In the data rows, 128 means zero.
Each row below has a hidden score, from 0 to 30, with 15 about the middle. What is it? The score is a weighted sum of the row's numbers plus the product of two more (or one squared), each taken from its middle value.
[143 103 117 129 157 132 158 152 142 105 163 120 162 108 134 151 147 133
  92 122 127 158 149 158]: 14
[138 108 118 125 157 132 159 150 138 104 163 118 164 107 135 156 145 135
  95 120 132 158 159 157]: 14
[147 104 106 129 156 109 129 151 133 101 153 130 164 135 160 152 139 143
 107 116 111 153 157 153]: 11
[142 107 119 123 158 130 154 149 137  98 161 114 163  98 135 156 147 133
  99 127 132 158 158 157]: 11
[106  98 126 120 150 153  68  85 187 109 114 176 155 162 156 117 174 187
  95 128 165 101  75 157]: 7
[130 104 122 125 165 124 132 152 136  80 167 111 169 105 150 163 141 133
  99 116 132 158 140 155]: 6
[111 148 137 128  83 151 109  92 129 170  83 153  84 158 115  82 116 126
 151 155 136  82  88  98]: 17
[111 158 113 125 100 139  83  99 122 159  95 144 106 171 112 111 121 110
 147 147 139  89  81  88]: 16
[112 153 141 127  82 139 109  88 126 165  84 151  85 156 115  71 115 120
 151 155 130  86  96  97]: 13
[117 159 121 113  98 134  89  90 124 159  95 145 100 169 111 105 123 116
 144 150 133  92  86  88]: 10
[117 151 143 130  83 141 114 101 127 173  83 148  82 158 112  72 115 121
 150 149 133  85  93  95]: 19
[118  99 125 122 136 136  61  81 183 119 106 193 144 196 160  95 177 200
  98 133 160  90  84 158]: 19
[103 106 124 124 144 155  74  73 175 108 104 196 141 173 126 111 179 198
 104 120 170  88  88 168]: 17
[132  99 125 128 168 121 133 144 141  90 163 112 170 107 150 159 141 134
  96 114 134 162 142 154]: 15
[126 106 127 130 165 122 131 149 142  87 167 112 172 108 152 165 140 139
 101 114 132 159 149 154]: 9
[148 163 131 132 101 112 178 162  76 156 132  80 100  86 115 127  81  73
 160 136  94 144 156  94]: 13
[137 162 119 131 108  98 160 150  71 139 121  93 100 101  97 150  84  86
 180 112  93 137 149  99]: 9
[136 150 139 137 113 109 153 159  80 139 135  85 109 107 125 136  75  76
 163 125 105 144 138  87]: 17
[132 115 109 124 165 121 143 138 132  97 152 126 157 108 126 167 151 143
 121 104 130 151 147 159]: 16
[149 164 104 125 116 115 150 161  75 136 145  75 122 108 104 163  89  60
 158 136  97 149 157  86]: 16
[145 161 130 145 101 113 175 162  79 151 132  88  97  94 106 135  80  78
 159 135  91 146 162  94]: 15
[132 143 125 132 104  93 159 171  83 154 130  69 108 104 117 164  76  77
 169  98 110 137 154  91]: 15
[152 156 135 134 103 110 174 164  79 145 130  85  99  99 115 128  81  76
 161 134  97 146 160  90]: 15
[151 151 119 126 103  92 152 158  76 151 123  95 104 122 139 136  76  91
 176 128  87 138 153  91]: 10
[139 160 139 139 110 109 157 163  80 139 140  81 107 105 123 140  75  77
 166 127  97 143 147  96]: 18
[125 151 151 125  81 139 109  95 124 171  80 159  81 153 110  78 115 121
 149 152 139  86  87  98]: 17
[117 148 138 128  83 144 110  97 125 169  84 152  84 154 113  76 115 132
 155 155 135  91  96  97]: 15
[141 117 108 128 168 121 140 137 127  95 155 123 151 104 122 162 149 148
 115  98 131 153 151 163]: 11
[138 107 124 124 157 133 158 149 138  99 161 110 156 103 131 150 145 138
  93 126 126 157 156 156]: 13
[154 152 130 139 105  86 154 157  74 152 126  96 110 124 140 135  74  91
 172 131  80 136 155  90]: 11
[131 154 140 137 109 103 151 159  82 140 137  81 113  97 127 140  74  81
 168 124  99 148 144  85]: 17
[145 156 130 136 103 113 171 155  76 154 129  87  99  94 118 128  80  69
 160 132  94 143 160  93]: 28
[134 153 137 135 107 106 147 163  79 140 136  83 118  95 126 143  77  78
 167 124 104 147 148  91]: 16
[141 156 130 136 102 111 172 162  79 146 128  84 109 102 111 132  82  77
 160 133  92 140 155  89]: 13
[156 151 120 136 103  89 149 158  74 153 125  96 111 126 138 141  72  94
 172 122  80 137 156  88]: 10
[131 163 122 134 111 108 167 157  69 150 122 102 103 103 104 146  84  86
 181 111 102 137 161  93]: 26
[148 155 134 136 111 107 155 163  81 130 135  81 115  99 131 143  74  79
 166 122  93 146 145  92]: 10
[109 153 143 128  83 140 106  87 126 165  84 154  83 156 114  79 112 125
 148 151 134  85  87 100]: 12
[103 150 151 130  90 136  89  96 130 155  86 146  97 159 136  86 110 126
 156 148 136  86  79  90]: 12
[139 109 121 132 158 129 155 145 139 103 161 119 156 106 126 147 150 133
  95 122 132 159 159 162]: 14
[146 150 122 132 104  88 148 161  76 158 127  98 104 130 134 131  76  88
 170 134  85 139 165  85]: 16
[143 160 136 139 102 111 176 161  78 149 133  83  98  97 119 124  80  74
 161 136  92 147 156  92]: 15
[127 114 114 120 165 125 140 142 129  94 156 133 155 109 124 162 149 142
 117 101 128 153 158 156]: 18
[142 106 125 123 159 129 154 154 135  97 161 119 155 103 139 146 147 129
  95 126 129 154 150 158]: 12
[139 103 121 128 162 132 155 152 139 103 160 117 154  98 135 147 143 136
  93 125 130 159 154 154]: 11
[134 114 110 119 168 117 136 136 129  97 153 126 150 110 123 165 147 149
 118 105 130 155 152 165]: 8
[145 161 129 137 100 114 177 157  79 151 131  87 103 101 115 126  83  72
 161 138  91 146 162  90]: 18
[137 156 141 140 111 110 154 162  82 135 135  75 113 100 127 142  73  73
 165 126  98 149 155  88]: 14
[139 154 136 135 111 113 156 158  81 133 136  79 113  94 125 146  76  74
 165 128  93 146 145  89]: 12
[112 152 139 132  80 141 108  91 128 167  82 151  85 156 118  76 114 121
 154 148 130  88  93 101]: 15
[119 150 146 125  83 141 108  91 123 173  82 154  86 165 111  79 116 119
 152 150 128  85  92 100]: 19
[148 105 116 125 158 109 128 145 136  96 156 124 169 133 160 146 139 147
 108 117 122 151 153 149]: 8
[139 105 117 126 159 131 153 154 139 103 163 117 156 105 138 147 145 129
  96 126 129 157 162 158]: 14
[110 102 134 121 138 164  84  80 188 121 113 185 145 173 129 100 176 185
  81 137 159 103  91 161]: 25
[ 96  99 139 117 147 157  65  82 189  99 117 181 150 171 150 109 177 187
  93 130 167 100  83 157]: 19
[ 99 102 134 125 149 148  66  82 189 107 114 173 154 169 151 111 171 184
  91 127 172 101  78 165]: 13
[144 113 126 127 160 134 153 154 138  99 158 123 157 104 125 149 143 134
  99 123 127 165 157 160]: 21
[136 121 110 126 166 126 139 142 130  98 153 127 148 109 129 165 150 146
 116 105 133 150 153 162]: 12
[137 116 109 120 167 124 134 141 128  93 155 130 157 106 117 168 150 145
 116  98 130 149 149 160]: 11
[138 115 112 128 169 120 143 140 131  94 156 129 157 115 117 161 150 145
 116 101 128 149 148 157]: 12
[135 100 128 128 165 128 124 151 139  93 166 114 169 106 153 163 140 133
 103 113 135 163 145 154]: 16
[114 109 128 124 140 162  92  81 189 125 111 186 134 167 138 100 178 192
  87 143 165 101  87 162]: 18
[107 151 153 126  93 134  88  93 128 157  87 147  99 161 137  87 109 123
 156 146 139  86  81  91]: 13
[150 153 135 138 101 113 171 158  77 159 132  81 102  91 107 135  83  74
 159 142  96 147 160  90]: 18
[115 149 141 126  81 136 110  89 127 169  81 151  78 153 108  74 118 122
 150 157 133  88  92  95]: 13
[113 157 147 128  84 138 110  90 126 170  81 156  83 155 111  83 116 132
 151 152 136  89  95  99]: 15
[108 159 129 125  92 135  98  87 115 160  77 161  81 154 110  91 119 137
 175 127 130  77  91  95]: 17
[105 150 154 132  92 140  84  87 130 153  87 148  99 159 129  93 106 130
 156 145 139  85  82  95]: 14
[118 151 142 133  85 147 104  97 129 171  82 153  90 158 115  77 117 119
 149 153 139  88  95 102]: 20
[109 152 143 132  80 141 112  95 126 169  85 148  82 157 112  72 116 126
 152 156 134  84  97 101]: 19
[109 104 139 121 140 158  92  83 189 120 111 186 146 167 129  93 179 185
  87 143 159 101  87 159]: 20
[110 108 127 121 148 152  75  75 179 110 103 186 135 172 124 113 185 196
 111 119 167  92  91 160]: 21
[139 104 128 128 170 134 133 152 144  85 165 110 173 109 151 165 140 133
 102 115 128 156 140 153]: 15
[146 112  92 118 169 126 125 148 136  91 173 107 175 111 123 185 154 123
  92 121 131 164 151 151]: 9
[131 103 130 134 167 125 133 153 138  91 167 108 174 110 149 159 142 130
 102 112 123 159 145 156]: 12
[140 108 118 133 157 129 161 147 137 110 160 112 155 106 134 149 143 135
  99 126 128 160 157 158]: 12
[117 104 130 125 140 164  82  81 187 118 114 185 138 162 134  93 179 186
  88 141 163 100  87 164]: 15
[105 103 127 121 139 164  87  79 186 117 114 185 141 164 129  98 178 183
  85 139 167  95  89 161]: 15
[119 152 143 133  83 138 112  92 128 172  82 157  82 158 112  80 117 122
 150 149 133  87  95  97]: 19
[106 147 148 127  91 135  89  94 129 158  87 145 101 158 129  88 114 125
 157 142 142  88  86  97]: 14
[104 142 154 127  90 134  90  96 129 160  88 146  97 161 130  87 109 125
 159 147 141  84  83  94]: 16
[113 159 133 125  91 141  93  90 118 161  73 155  81 159 103  85 114 134
 168 130 133  75  86  95]: 17
[117 155 150 130  81 142 113  91 126 164  84 155  81 151 117  75 117 121
 154 155 131  86  91  96]: 18
[110 159 132 131  90 126  98  81 119 162  74 159  83 154 103  94 121 136
 169 132 142  79  85  98]: 18
[138 110 122 129 160 127 154 150 141 104 162 121 156 101 133 146 147 133
  93 126 128 158 149 157]: 11
[140 109 118 129 158 133 150 146 140 102 159 122 159 104 129 145 145 138
  98 124 128 161 144 156]: 11
[146 107 128 130 159 126 151 152 141 102 158 114 154 102 135 148 143 126
  97 127 129 160 153 157]: 13
[136 116 110 122 167 117 140 147 135  97 157 123 156 109 118 161 150 139
 116  97 129 154 154 159]: 12
[142 108 117 128 158 130 150 147 135 106 162 116 164 107 130 155 147 130
  95 122 125 162 154 160]: 13
[137 102 115 130 159 134 163 150 138 100 163 112 157 103 128 149 140 131
  96 120 124 157 153 160]: 11
[ 99  99 140 128 146 154  72  79 187  97 115 173 151 165 152 106 175 183
  93 134 170 101  81 157]: 9
[120 148 141 125  87 117  83  89 122 165  73 159  98 191 141  78 106 138
 163 144 112  74  92  93]: 24
[115 154 145 124  84 143 112  98 129 176  81 157  80 158 120  82 115 124
 154 152 134  89  90  97]: 19
[101 141 148 123  95 133  84  97 129 154  86 142  96 163 129  93 108 126
 160 148 135  90  83  93]: 20
[114 161 130 126  93 137  96  85 117 164  76 161  79 162  97  89 115 136
 167 134 131  77  92 100]: 18
[121 148 137 128  83 124  92  88 123 170  75 156  87 185 143  79 108 142
 165 143 115  81  93  91]: 13
[121 151 144 126  85 143 110  91 127 167  83 152  85 158 111  82 115 122
 155 157 133  85  95  99]: 20
[139 112 120 128 158 124 155 157 137 105 162 118 156 111 129 154 148 134
  99 122 130 157 150 154]: 16
[138 106 123 121 156 133 153 150 136 100 161 125 158 107 134 150 145 135
  99 122 126 159 155 160]: 15
[134 111 120 127 158 134 152 157 136 108 162 114 158 113 126 147 147 137
  99 124 129 157 151 157]: 26
[133 105 126 130 167 127 130 152 142  89 165 104 170 108 148 162 142 136
 101 115 128 158 146 153]: 13
[141 109 116 123 161 130 143 142 140 108 159 123 160 105 135 147 148 137
  95 122 132 160 154 157]: 15
[133 101 130 124 169 121 132 150 139  93 165 118 170 112 146 162 141 139
 101 118 134 163 149 148]: 13
[145 110 125 121 157 131 158 156 137  97 162 117 159 107 131 156 144 130
  94 131 120 158 154 156]: 26
[112 151 143 127  83 143 110  93 128 166  83 146  86 153 114  79 115 128
 149 148 132  86  91 103]: 14
[107 161 134 125  87 137  95  81 118 156  75 161  81 152 103  95 117 128
 170 130 127  79  92 106]: 13
[116 149 151 126  82 143 103  90 125 175  80 157  83 151 110  80 113 126
 154 153 128  88  90  91]: 18
[111 148 145 123  82 139 114  94 127 163  83 150  78 156 109  84 118 119
 153 153 130  87  94 100]: 19
[107 159 131 124  87 132  97  84 117 164  76 162  81 155 101  93 118 135
 175 129 137  74  91 100]: 15
[110 101 135 117 143 157  86  82 185 118 113 181 143 163 135  89 180 186
  89 142 162 102  85 161]: 11
[141 114  89 112 172 135 122 148 135  91 175 106 180 118 124 178 152 119
  91 117 137 163 150 144]: 10
[137 116 112 124 166 127 139 147 131  95 155 121 148 106 127 158 150 148
 114 108 128 150 152 160]: 14
[107  95 137 125 146 148  64  83 187 105 112 182 156 170 155 112 179 191
  92 130 175  97  75 158]: 10
[110 101 135 123 141 162  88  84 188 127 111 179 139 162 137 105 174 186
  88 136 169 101  90 160]: 18
[124  96 128 126 139 140  68  83 187 125 102 194 149 192 160 100 179 195
 100 130 160  96  96 157]: 18
[ 97  99 134 121 147 153  68  83 190  99 116 174 155 165 151 107 179 183
  91 130 169  99  79 163]: 11
[109 112 118 116 146 148  78  79 179 114 106 191 133 179 118 107 183 192
 109 118 168  91  82 164]: 25
[125 145 139 126  84 115  86  92 125 169  76 159  88 184 136  76 112 140
 164 144 121  78  97  91]: 17
[142 111 120 129 158 131 150 153 138 104 163 115 157 104 132 149 146 132
  98 119 124 162 155 159]: 13
[ 99 101 139 119 149 152  71  80 190 101 112 182 155 170 151 106 175 185
  88 124 172  99  72 159]: 8
[ 97  93 120 118 140 141  72  84 188 121 108 163 154 165 140 122 179 174
  93 105 176  90  86 161]: 9
[ 99 140 135 123  84 115  97  99 125 180  79 134  95 154 127 109 110 125
 165 118 147  78  91  96]: 19
[105 149 149 127  87 136  88  95 128 152  88 145  91 158 128  90 113 125
 158 150 134  87  78  92]: 13
[111 100 135 122 140 166  86  84 185 122 113 185 139 172 137  98 180 178
  89 137 165  97  90 164]: 24
[122 149 135 131  84 122  88  92 126 166  73 162  92 186 143  83 110 137
 163 143 124  77  95  92]: 18
[112 151 143 133  81 148 108  95 128 171  82 156  82 148 114  80 116 123
 152 151 123  88  91 100]: 17
[103 145 146 126  90 133  92  93 129 156  86 148  95 163 131  87 111 122
 156 139 138  92  85  96]: 16
[114 152 141 134  81 144 111  99 126 167  80 153  81 153 114  79 112 132
 149 152 133  85  91 101]: 20
[114 152 145 132  87 143 110  96 127 169  79 161  83 154 118  81 115 123
 153 151 126  85  92  97]: 18
[106 146 156 133  90 135  89  97 128 152  87 149  95 158 129  85 113 126
 159 146 137  86  81  92]: 15
[112 106 132 126 139 161  88  81 186 120 111 186 140 162 136  96 179 182
  85 138 168 100  94 162]: 14
[141 105 126 132 159 132 155 151 138 100 160 120 162 107 133 153 141 135
  96 121 126 162 153 160]: 15
[147 106 119 127 158 138 147 149 136 103 161 114 162 106 134 150 141 131
  94 121 131 157 153 156]: 13
[143 108 119 132 159 138 149 150 139  99 161 115 151 108 129 152 146 135
  95 128 124 160 154 159]: 22
[150 103 113 123 159 106 133 147 137  99 157 131 161 135 160 152 140 147
 110 119 117 152 156 153]: 12
[126  86 114 131 156 114 138 156 141 115 160  98 175 103 145 185 142 130
 100  96 140 153 151 150]: 28
[142 158 130 138 101 118 174 156  77 154 133  89 102  98 107 130  80  72
 159 136  95 146 152 100]: 17
[134 155 139 135 110 110 152 163  79 143 133  82 111 102 125 141  73  81
 167 130  96 149 147  88]: 13
[151 159 125 129 102  92 154 159  78 148 125  92 111 121 139 134  75  91
 174 136  80 136 159  86]: 14
[142 157 128 140 100 113 177 162  76 159 132  90  98  93 111 130  78  80
 164 136  96 145 157  91]: 21
[104 167 133 129  93 130  88  75 118 167  76 160  80 154 102  89 121 135
 169 128 131  75  94 102]: 12
[108 102 133 118 143 160  85  85 186 116 115 183 136 168 134  95 180 180
  89 138 160 104  85 160]: 18
[143  95 112 121 158 103 128 146 136 100 154 123 167 137 158 154 138 144
 114 117 118 149 155 152]: 11
[127 117 107 127 169 118 137 141 129  95 157 127 154 105 127 164 149 145
 115 101 123 152 149 161]: 10
[132 100 127 127 168 120 127 148 141  88 162 108 164 115 148 160 143 134
 100 112 131 160 144 154]: 10
[134 112 110 125 167 119 147 143 130  94 154 126 155 113 113 158 148 146
 116 102 125 154 145 159]: 9
[136 115 114 119 167 122 141 141 128  96 156 124 153 111 126 160 145 147
 117 101 130 152 153 160]: 10
[141 106 125 126 159 126 151 154 141  99 165 118 154 105 128 154 147 134
 101 129 119 161 155 155]: 19
[108 149 147 126  97 138  94  87 127 157  87 151  95 157 125  84 110 122
 160 144 138  88  76  93]: 21
